128 stands for zero in the data rows.
Some points, each followed by its number:
[128 103 111 160 135 118  94  95 106 141 103 155 115 101  96 179 134  87 123  94  97 139 125  96] 0
[102 177 164 114 109 134 180 204 166 123 126  98 126 197 193 101 115 203 132 164 199 124 129 188] 1
[103 126 172 136 160  95 111 128 161 147  91  68 112 137 132 100  89 126  92 180 155 105  97 118] 2
[103 142 119 109 106 127 178 187 127  99 142  90 156 180 149 103 112 166 116 137 181 110 122 186] 3
[104 123 161 179 184 110  94  97 152 175  94 111 114  99 122 121 114 110 114 133  95 129 111  96] 4
[182 143  97 110 103 194 141 108 103 107 195 209 141 101 126 134 201 129 194  96 100 171 194 126] 5
[101 128 154 162 158 124  92  93 143 172  99 139 113 101 126 140 132 111 135 113  95 145 129  97] 6
[151 106  93 128 112 129  93  93  94 124 123 176 112 100  97 188 144  88 138  96  95 142 137  98] 7
[139 152 109 109 106 168 164 135 117 109 174 156 155 119 143 107 158 155 163  94 108 149 166 151] 8
[124  83  90 172 126  91  92  95  92 117  98 139 113 101  79 206 106  76 100  97  97 108  96  96] 9
[183 119  74 109 107 150 131 101  90  97 175 174 147 101 110 139 159 118 147  94  98 138 153 118] 10
[101 163 141 107 104 148 170 172 146 121 140 114 136 161 167 103 133 179 142 135 156 136 142 170] 11
[177 113  62 110 106 137 142 111  76  79 183 150 175 100 103 120 141 116 132  94  98 122 138 130] 12
[101 138 209 122 157 102 115 138 197 164  97  85 113 146 151 102  93 143 105 213 165 108  99 122] 13
[210 117  81 110 107 171 129 100  88  97 200 203 143 100 110 138 182 112 171  93  97 150 173 119] 14
[102 145 182 138 157 126 112 115 171 174 102 116 110 115 146 111 127 136 134 147 115 142 126 107] 15
[103 158 175 119 140 144 122 120 165 170 115 132 110 115 154 110 143 145 151 133 112 154 145 119] 16
[184 103  71 109 102 136 105  95  80 100 147 179 123 100  96 169 150  97 138  98  97 131 142  97] 17
[109 171 159 109 113 158 147 142 158 145 135 137 115 132 169 103 149 166 158 128 128 155 157 142] 18
[168 119  70 111 106 149 150 121  88  81 189 150 178 107 113 116 145 129 137  95  97 128 145 142] 19
[110 108 132 184 159 115  95  94 124 158  94 135 113  98 106 158 123  92 119 100  95 132 118  95] 20
[101 119 170 111 130  90 118 152 163 122  97  70 111 170 135  99  88 133  90 225 204  93  89 132] 21
[118 100 113 178 146 112  90  97 108 143  97 142 112 100  93 174 121  80 114  96  95 129 112  95] 22
[115 135  97 110 106 133 187 172 108  86 158 102 180 159 133 101 121 157 121 113 150 112 127 187] 23
[117 171 116 109 106 162 218 192 124 101 176 121 172 164 171 101 139 201 155 117 150 133 156 214] 24
[135  93  99 163 131 112  94  94  98 129 102 151 115 101  89 187 126  75 117  96  96 125 117  98] 25
Which three points above are nearest to each new point? Their numbers follow each, nearest first.
[110 157 162 114 130 151 122 115 158 164 122 145 110 108 154 120 152 147 163 121 104 162 152 115] 16 18 15
[103 163 139 111 105 145 169 176 144 119 140 108 136 163 166 102 129 175 140 139 161 133 139 174] 11 3 1
[189 108  67 108 103 138 113  97  82  94 153 177 128 101  96 156 152  99 137  95  96 134 142 103] 17 10 7
[102 147 138 111 106 127 170 184 138 112 127  88 138 186 157 100 115 169 120 147 186 115 123 178] 3 11 1
[103 131 175 127 155 103 115 135 167 149  94  76 112 143 143 102  99 136 102 182 157 110 103 122] 2 13 21
[181 108  78 110 105 139 105  95  85 104 144 183 121 103  97 169 154  98 145  97  93 139 142  97] 17 7 10
[104 119 167 146 173  94 102 121 160 150  94  68 111 133 129 102  83 118  86 176 145 104  89 106] 2 13 21
[179 102  72 109 106 133 100  93  81 104 144 177 117 100  90 176 148  93 137  96  94 134 139  95] 17 7 10
[139 123 120 125 118 146 100  94 116 140 123 174 114 100 116 165 158 109 152  93  97 156 151  99] 7 0 17
[104 101 174 146 189  82  99 112 153 144  96  72 112 122 106 103  80 102  82 186 130  89  82 104] 2 4 13
[123 133  87 109 105 136 187 162 103  82 172 110 188 151 135 104 126 151 122 101 140 112 132 180] 23 3 24
[233  95  68 110 107 128 107  93  79  89 166 187 130  99  88 154 148  92 130  96  98 118 131 102] 17 10 12
[105 139 132 109 105 117 164 188 133 104 126  75 139 193 147 101 104 162 105 153 197 102 110 172] 3 1 11
[104 107 176 206 224  96  90  97 155 195  99 101 114 102 110 113  99  97 104 131  96 118 100  96] 4 20 6
